rotation ticks, each row followed by its count of ticks:
The counts run from 0 to 547.
[ -8  15  15 -11 -15  22  20 -23  39 -27  24  13  13 -13   2  -7  -9  20
 -15  15  -5 -17  -8  -3   0  -9  14  41  -2   9 -33 -30   8 -18 -13 -12
  11  16 -16 -11   5 -17   7   1 -15  18   2 -24]
106
[ -3 -20  -5   7  -3 -10  29   1   2 -12 -19   0   5  13 -33  -5 -21   8
 -11   0  -1   1 -31   2  10  36   5  13  28 -25 -12   4  -4 -15  -8 -45
 -16  -9  -9 -23  14  33  27  -3   0   2   7  28]
243
[-16 -37 -18  15 -18   0  24   9  -5 -21 -34   2   5  37  28   0  14  -3
   0   7 -17 -13 -16 -15   3  -4  -9  30   2  -8  30 -18 -11 -20 -14  41
  14 -10 -27 -19 -12 -19   2  17   9   3   2  10]
115
[ -1 -18   2  13  -8  19   2   5  32 -13 -10   2 -10   7 -14   4  -5  43
  10  18 -17  -7 -18  24 -12 -23  -9  49  -6  -5  19 -11  -7   1  -6  21
 -24  -6 -18 -42 -12 -13 -21   3  27 -17   8  -4]
70
[-17 -39  -9  -9 -42  -7   9 -13   2   6   4   3   0  20   8  -7 -12  -4
 -11 -16 -20   7  -3  -7  36  -2 -21   3   6  -9 -12 -17  11 -27   8   2
 -38  32  24  -5   9  17  -1  -6 -24   6   1 -28]
262
[ 17  21  12 -21 -15 -13  18  -1  27 -11   6   4  19  14  -1 -10 -31  19
  17  13  -2  -7 -13 -29  31  13  20  27   9 -16  33  -6  30 -29  -2 -30
 -23  -7  10  -5   0 -21   2 -27   0   2   4  20]
60
[ -5  14 -23  15  -6  19  24 -10 -22 -26  -6  21   6 -27 -28 -24 -14  12
 -19 -19 -26  -6 -21  27   8  14   3  -1  -7 -26 -34 -15  -1 -12   8 -37
   0   2   3  -5  22  11  -2  18  -6   9   1  -1]
38
[-11   8 -14   1 -12  19  41   6   5 -14  -7 -12  -6  14 -20  23 -29  17
   2  10  -7 -42 -33  12  -6  10   7   0  11 -24  -6   3  -4 -18  -7 -51
 -17  -7   3  -4  16   3  -9   4  17  -4  11   1]
313
[-11 -11 -33 -10  -2   8  41   4 -20 -11 -27 -20  -5  11  -7  19 -25  -1
   4   2   4  14 -17   9 -23 -14 -18   0  -4 -48   1  -9 -13 -25  25 -36
 -11  12  -6  -4  12 -14 -36  -1  12  -5   5 -18]
407
[ -2 -40 -18 -15  -8  18  21   5  10 -22   0  20  11   4  10  -7  34 -15
 -14   2 -14 -20 -16 -18  -7 -27 -14  27  24  10 -30  -1   1 -10   0  17
   6  -3  -9  -5  -6 -20 -25  40  10   5  -5 -31]
46
[ 16 -26  22 -25 -15  -2 -18  -9   9   3  -2  19  38  -1  -6 -17 -17  23
  18 -13   3 -19   9 -15  29  -4   6  42  -2  -7  23  21  19  -7  16   1
  -4 -22   7 -30   6 -27  17 -14 -16  27   0 -13]
235
[-10 -40 -25   8  -6  -5  18  19 -13 -25 -16   5   7  16  13 -11 -23  -4
   9 -30 -26  -5  -7 -19  -4  -8 -14 -28  -5 -28  35  20 -15  -9  21 -22
 -17 -15  -7   8   3 -23   3  -4 -14  14 -30 -24]
366
[  9  22  -6  26 -22  -6  14 -28   8  -8 -11   0 -10   0 -11   2  -6  -5
   7  -3 -40   3 -27  23  10  36  14  23   5  -1 -11 -33  10 -36  -9   2
   1  -2   5  -9  15  -1  34   3 -26  18 -11   9]
422
[ -2   8  13   4  -4  27  19 -18  25 -23  -3   2   0  -7  -8  -9  -7  31
   7  20 -27  -9  -1  23 -16 -22  -9  43 -21 -12  19  -9  -3  -8   8  23
   6 -13 -19 -27 -22 -33 -21   6   6  -1 -18 -21]
71
[  3  17  -3   2  -3  27  58  15 -14 -17   1 -12 -15   6 -35  10 -21  42
   7  17  -9 -25  -4  17   7  11   4 -13  11 -15 -10 -12   0 -30  -3 -37
  -8   8   9 -11  -7  21  -1 -12  -3   9 -12  -6]
312
[ 13  -6 -16 -14   2 -10   6  16  -4 -23  -9  18 -13   6 -14 -23   7  14
   3  -7  -7  16  -7  -5  43   5  29  19  39   8  14 -31   8 -28  -7  -5
 -20  22   0  11   2 -32 -15 -30  -8  10   7  22]
398
[ 10   0  -8 -13 -15  10 -17 -31 -21 -12 -13  22  -7   2  10  -8  -9 -22
  -1 -14 -28   4 -18  15  26  16  32  36  21  18   2 -13  -8 -19   6  -2
 -17   0  12  18  19 -52   9  -6 -18  30   6   3]
328
[-15  -1   6  -3  -6  31  11 -17  28 -27  21  30   1   5 -17 -32  -3  11
  -8   3 -27  10  -2  18  13 -18  -5  19  13  -7 -26   0 -37  -2   0 -24
 -23   4   3  11  14  11  -9  22 -31  17 -11  -7]
286
[  9 -10   4 -43 -12 -22   0   2  -2  -2 -18  -1   4  17  11  -3   0 -26
   3 -16 -12 -15 -11 -24   1   9   0  47  17  11  28 -16  23 -18   2  28
   7  -7  -2 -29 -13 -43  -2 -24  12   5 -10  -8]
299
[-13  -8 -20 -24 -26  -7  12  -5 -19  -5 -30   3  -8   2 -24   7 -15 -42
  -4  -4 -10 -16 -14 -13  15  17  13  12  26  -5   7   6  -4 -20  14   6
   7 -46   1   6   4 -19 -36  -4  -1  30  -3 -30]
49
[  3  21   4 -34 -21  11   6  -4  -7 -11   9   8  24   7   6 -39  -6  19
   0  17   9  15   7 -13  16   2   4  58   3 -18  -7 -24   5 -24   8 -29
  18  21   9   9  -7 -23 -21  -4  -4  28  16  15]
195
[-33  -7  -7 -10  -2  19  -9   3  14 -55  12   9  20  23   8 -24  -8  18
  -3 -12 -16  -1 -31  25  31 -10  10   1  18 -21  12  -4 -10  -5 -14  -9
 -14  -9   2  17  23 -22  18  20   6 -21 -21  10]
215
[-13   4  -1 -23 -48   2 -13 -17  20 -11  17   1  32  -4  22 -10 -15   1
  22   1 -17   8 -11  -7  29   7  -5  44  -5  -1   1  -9  21  -9  31   7
 -22   1  11  12   1 -23   2  -1 -10  10  -6 -27]
509
[ 24  -8 -12  -6  14   7   2   3  19 -38 -18   2  18 -10  -4  -9   4  34
  29   2  -9   6  -9  26 -20 -10   7  23  13 -22  25  10   3  -6  17  -4
  -6  -8 -14  -3  -3 -47   8   8  15 -13 -26 -21]
275
[ 20 -19 -11 -26 -22  15  -2  -4   0  29 -11  -3  -3  27  -3  13  12   4
  13  10 -33 -16 -12  -7   6 -15 -19  36  21   5  -3  -2   6 -10   5   9
 -24   9  27 -36  15   1 -35  22  12  15   4   7]
473
[ -4 -10 -13   1  -4  -5  -7  14  19 -25 -33  32  12  16  25 -26   7  -5
   4 -10 -25   0 -40  -3 -16  -1 -21   7  -1 -15  25   0  -9 -16 -20  -6
  18 -19 -10  -4   6 -39 -26  16  33   3 -14   1]
185
[-29  10  -3 -24 -41  17 -19   8 -26 -25  -2 -14   1  24  -3  -6 -14  11
   4   1  -5   1  -7  20  45   8   5  28  18  -4  10 -32  -3 -13   9  13
  14  -2   5   8   6 -13 -23  -6 -15  32  -1   4]
259
[ -7 -13  -1 -20 -18 -17  14   0 -22 -42 -13  -6  32  21  24 -36  -5  17
  -9 -16  28  -1  -9 -12  37 -13  11  -6  15 -32  11   3  13  -8   7 -16
   4  -6   0  18  -7 -33  12   2 -15  13 -16  -7]
56
[ 24 -29 -15 -13 -15 -19  11   8   4  14 -24 -13   4  21  -6  37 -13   3
  35 -13 -16 -12 -11  -9  -4   6  -4  14  25  -5  25  -4  10 -14  18  16
 -20   5 -14 -42   8 -13  11 -25 -15  23 -13  -7]
24
[-11  10   2 -14  -7   9  31   2   9 -25  -6   1 -33   4 -33  -6 -22  -5
 -10  -7 -36 -18  -6   8  -7 -19  -6  -9   6   6  11  -7 -19   0  14  -2
 -24 -16 -18 -10 -31   1 -30  -7  -6   7 -39 -30]
252
[ -7 -13  32   0 -21  14  -6 -22  14   0  -8   0 -19  29  -6  -8 -30  20
 -26  15   2 -22 -18  12  22 -11  -1  37   6 -12  -7 -21   2 -11 -32 -17
 -14  10  14 -30  15  16  -1  -1  -5 -10  23   7]
104
[-17  -1   0   6   1  41  27  -8  -9 -24  -6  17  -9 -23 -12  -8 -16  18
  -7  -7 -31 -19   2  17 -23 -23  -4  20 -33 -19  10 -24   0 -13  14  15
  29 -11 -13 -21  -9 -28  -8  -7  -1   7  -9 -24]
72
[ 23   5  16  -3   2  -8  21 -28   7 -34 -16   2  -9 -16 -16 -24 -11  29
 -18 -13   1  -1   5  21  19   1  26  -2  21 -13  -7 -18  26 -19  -4 -12
   2   9  -4  -8  -2 -24  34 -14 -31  21 -21 -25]
486
[-19 -14  -5 -16 -21  18  18   0 -20 -16  10  11 -14   9 -23  -8 -16   8
  -6  -9 -12  -4  14  -1  43  -9   5  -4  15   2  -7 -42  -3 -22  -3   5
   5  17   8  -6  10  -1 -16 -22 -44  45   8 -21]
13
[  7 -20 -24 -36  14  -2  38  23 -15 -21 -11  14  38  11   2 -17  17  -6
  13 -11 -14  -9  -4 -32 -16  -5  -6   8  13 -28   3  22   4 -18  14 -24
   7 -13   4   7  -5 -24  -8  25  19   4 -23   2]
91
[-21 -14   0   1  10  23   3  -1  -5 -57  -3  22   3  10  21 -45 -14  11
 -13 -18 -27 -11 -13  12   0  -3   3   0  -5 -13  22   2 -20  -6  -9  -8
 -12  -4  -9  24 -14 -44  25  10  -3 -21 -22  -7]
460
[  5  -9   3 -17 -12 -33   0 -22   9 -17 -27  12 -18   9   9  -8  -7 -23
  -6 -32 -20  20  -7  -3  13  -9  -9   3   6  -4  15 -17  17 -29   0  15
   0  12   3 -18   5 -34  -1 -21 -19  20 -29 -31]
53
[  6 -29 -13   9 -10 -11  46 -34  -8   2 -39 -22 -16   9   0  12 -11 -22
 -18  13   5  15 -13   1  -5 -12  -2  36  -9 -41 -10  -4   7 -31  17   2
 -16  -6  -6 -26  -3  -6  -2   6   5 -21   3   5]
203
[  7 -35  -3 -23 -20  -1  -1 -11 -24  -9 -46 -19   0  18  -3   4   5  -6
  -4   7  19  -3  -2  23   1  -9  -7  41  27 -13  -4  14   6  -5  12  -5
 -18  -8  16  -9   3 -32 -19  19  23  -5  -6 -31]
478
[-11  23 -20 -30 -10   5 -13  20 -24 -31   2   5  31   4  20 -19 -13  18
  18 -28 -20   3 -22   3   7  18  -5  19   3 -16  10 -20  21 -14  10 -25
  12  21   6   0  17 -35   1  -8  18  17   0  21]
125
[ 10   3 -31  -8 -14   3  27 -13  -6  -8  -4   2  -1  -9   2  27 -13 -28
  17  14 -18  10  -7 -12  -1  25  17  47   7  -8  -8 -21   8 -40   5  -4
 -11  15   0  11  14 -31 -12 -18 -10  22  15  -6]
19
[  4 -10  12   4   1  -2  28 -10  53 -32  13  25   6  10  -7 -29 -21  19
 -11   7 -13  -6 -18 -18  12 -14  11   8  18 -15  -6  14  -5 -14 -23 -32
 -33  -4  -1   5   6   3  26  10 -17 -10 -20  -8]
490
[-11 -27 -27 -26   2  25  11  10  -8 -11 -20 -15   1   4 -12  27 -21   6
  10   0   4   0 -17  11 -13 -21  -8  23  11 -29  11   1 -12  -6  15 -21
 -27   1 -11 -26  24 -27 -35  -4  19  -9  14  -4]
408
